In the rows, zero is written as 128.
Families of rows that turns and mirrors carry onto each other, the same ones carrying the whole set onto itself: the rest of each named row's family, in list order
3 families of 5 rows
Tid: [121,  99, 113, 200, 113, 105, 163, 107, 123,  97, 151, 166, 144, 195, 100,
 143, 137, 170, 139, 156,  98, 146, 111, 107, 119, 135, 129]
rolem: [105, 103, 156, 146, 177, 150, 128,  97, 144, 115, 120, 128, 159, 168, 148,
 139, 102, 105, 130,  82, 152, 110,  81, 108, 174, 100, 125]
nuko: [139, 107, 108, 160, 158, 118, 114, 154, 166,  84, 142,  95,  95, 143, 110,
  90, 125, 183, 142, 173,  87, 159, 129, 116,  80, 170, 106]
Pavo: [120, 111, 111, 171, 163, 156, 109, 141, 149,  96, 107,  85, 113, 142, 118,
  88, 153, 202, 128, 149, 136, 172, 120, 113,  77, 166, 143]
Verof: [162,  72, 114, 128, 124,  88, 136, 174, 120, 119, 121, 127, 101, 100, 157,
  65,  86, 145, 147, 133, 133, 143, 151, 164, 134, 148,  84]
zem: [128, 117, 140, 183, 113, 153, 167, 113, 117,  76, 124, 168, 144, 187, 125,
 143, 148, 182, 113, 128, 119, 119, 115,  76, 130, 142, 158]
buge: [168, 118, 152,  93, 176, 132, 165, 148, 108, 122, 150, 109,  98, 124, 161,
 139, 103,  94, 142,  80, 164, 130, 162, 124, 114, 116, 162]
lod: [118, 101, 144, 171, 107, 104, 163, 112, 108, 100, 121, 159, 153, 203, 111,
 151, 145, 161,  93, 140, 140, 157, 119,  63, 139, 178, 107]
lizib: [ 96,  94, 167, 123, 139, 128, 117,  76, 152, 108, 141, 113, 147, 173, 136,
 170, 100,  85,  98,  91, 147, 114,  72,  99, 129, 147, 114]
Laka: [141, 109, 123, 122, 131, 111, 132, 144, 131, 116,  85, 149, 100,  77, 154,
  80,  88, 169, 123, 114, 154, 151, 169, 167, 119, 157, 118]
vami: [142,  70, 137,  92, 115,  74, 121, 151, 126, 102, 103, 131, 113,  81, 173,
  93, 118, 156,  97, 119, 176, 148, 131, 145, 117, 175, 101]
Rel: [161, 103, 143,  97, 151,  87, 179, 157, 104, 106, 165,  91, 125, 129, 134,
 122,  91,  82, 158, 100, 136,  96, 138, 143, 125, 106, 152]
zubiv: [105, 110, 136, 131, 153,  99, 124, 160, 159,  77, 116,  74, 119, 125, 115,
 106, 145, 184, 109, 164, 123, 174, 121,  80,  91, 201, 124]
sak: [128,  95, 133, 144, 139, 127, 137,  88, 141, 108, 161, 114, 160, 187, 147,
 146, 110,  93, 131, 113, 127, 103,  53, 150, 141, 105, 122]
von: [148,  92, 165,  73, 140,  79, 168, 130,  94, 130, 136,  97, 114, 108, 118,
 152, 120,  88, 119,  86, 162, 138, 136, 110, 114, 126, 159]

Same family as lizib: lod, vami, zubiv, von
Same family as buge: rolem, Pavo, zem, Laka

